Where one turn sends some rows of the set: a few examples, then the rows asked
z927: -0.55 -0.28 +2.38 +4.32 -0.68 -0.83 +1.26 +2.33 -1.57 +3.66 -2.08 +3.00 -0.31
z409: -0.81 +0.05 +1.70 +4.79 -1.24 -0.42 +0.95 +2.09 -0.99 +3.51 -2.49 +2.92 +0.44
z351: +1.72 +0.69 +0.57 -4.34 -1.68 -2.28 -2.00 +1.42 +3.78 +3.18 +0.33 -0.47 +2.51
z631: +0.25 -0.16 +1.73 -2.71 +0.23 -3.75 -4.12 +0.66 +2.25 +1.18 -2.67 +1.97 +1.52
z582: -1.83 -3.67 -0.72 +1.68 +1.55 -0.46 +2.66 +2.32 +1.34 +0.53 -1.43 -0.62 +2.50
z840: +2.49 -0.04 +2.07 -5.13 -1.13 -2.22 -0.37 +0.66 +2.24 +4.26 +0.28 -1.77 -0.01
z318: -1.60 -4.13 +0.03 +1.24 +2.05 -0.97 +2.77 +2.67 +0.76 +0.67 -0.99 -0.36 +1.83
z380: +0.89 +1.62 -1.90 +0.81 -4.83 -2.63 +1.33 +2.08 -1.44 +3.95 -2.72 -3.23 +0.57
z624: -0.78 -0.08 +1.99 +4.58 -0.87 -0.79 +0.93 +2.41 -1.21 +3.46 -2.11 +3.25 +0.26
z306: -1.38 -4.26 +0.39 +1.08 +2.17 -0.66 +3.49 +2.17 +0.41 +1.16 -1.23 -1.06 +0.98
z961: +2.44 +0.51 +1.03 -4.39 -2.22 -1.29 -0.24 -0.20 +3.11 +4.44 -0.68 -2.53 +0.53
z516: +1.30 +0.64 +0.13 -0.47 -3.39 -3.81 +2.07 +2.66 -3.11 +4.38 -1.67 -2.91 -1.45
z868: -0.47 -0.17 +2.26 +4.53 -1.01 -0.48 +1.50 +1.94 -1.54 +3.87 -2.43 +2.49 -0.46
z466: +0.84 +0.14 +0.67 -1.03 -2.07 -5.56 +0.74 +4.53 -3.32 +3.35 -0.20 -0.81 -0.59
z357: +0.05 +1.94 -2.56 +0.91 -4.46 -3.67 -0.54 +3.55 -0.61 +2.63 -1.87 -1.15 +2.61
z407: +2.02 +0.07 +1.77 -5.16 -0.87 -2.97 -1.39 +1.58 +2.67 +3.46 +0.86 -0.42 +1.14
z674: +1.90 +1.01 +0.16 -3.92 -2.53 -1.19 -1.20 +0.24 +3.97 +3.73 -0.63 -1.70 +2.08
z612: -0.59 +0.00 +1.88 +4.79 -1.35 -0.25 +1.41 +1.74 -1.16 +3.78 -2.60 +2.50 -0.09
z870: +0.43 +0.74 +0.13 -1.65 -1.53 -1.83 -3.69 -0.98 +3.39 +1.67 -4.32 +0.25 +2.07
z460: +1.10 -1.10 +3.57 -3.75 +1.04 -4.05 -2.48 +0.20 +0.64 +2.28 -2.43 +0.93 -1.09
z562: +0.02 +1.05 -1.03 -0.17 -2.84 -5.46 -0.81 +5.03 -1.77 +2.26 -0.30 +0.30 +1.89
z410: -1.31 -3.99 -0.04 +1.43 +1.44 -0.06 +3.66 +1.56 +0.76 +1.38 -1.79 -1.74 +1.10
z839: +1.73 -0.77 +3.12 -3.15 -0.11 -2.32 -1.10 -1.78 +0.79 +3.50 -3.89 -1.43 -2.12
z761: +1.25 +0.39 +1.03 -1.83 -1.73 -0.90 -1.79 -2.48 +2.49 +3.03 -5.06 -1.81 -0.14
z807: -1.59 -3.67 -0.77 +1.90 +1.06 +0.21 +3.10 +1.67 +1.36 +0.94 -1.94 -1.44 +2.03

z870 turns into -> z460
z927 turns into -> z612
z306 turns into -> z807
Where do these go?
z516 turns into -> z357
z674 turns into -> z407

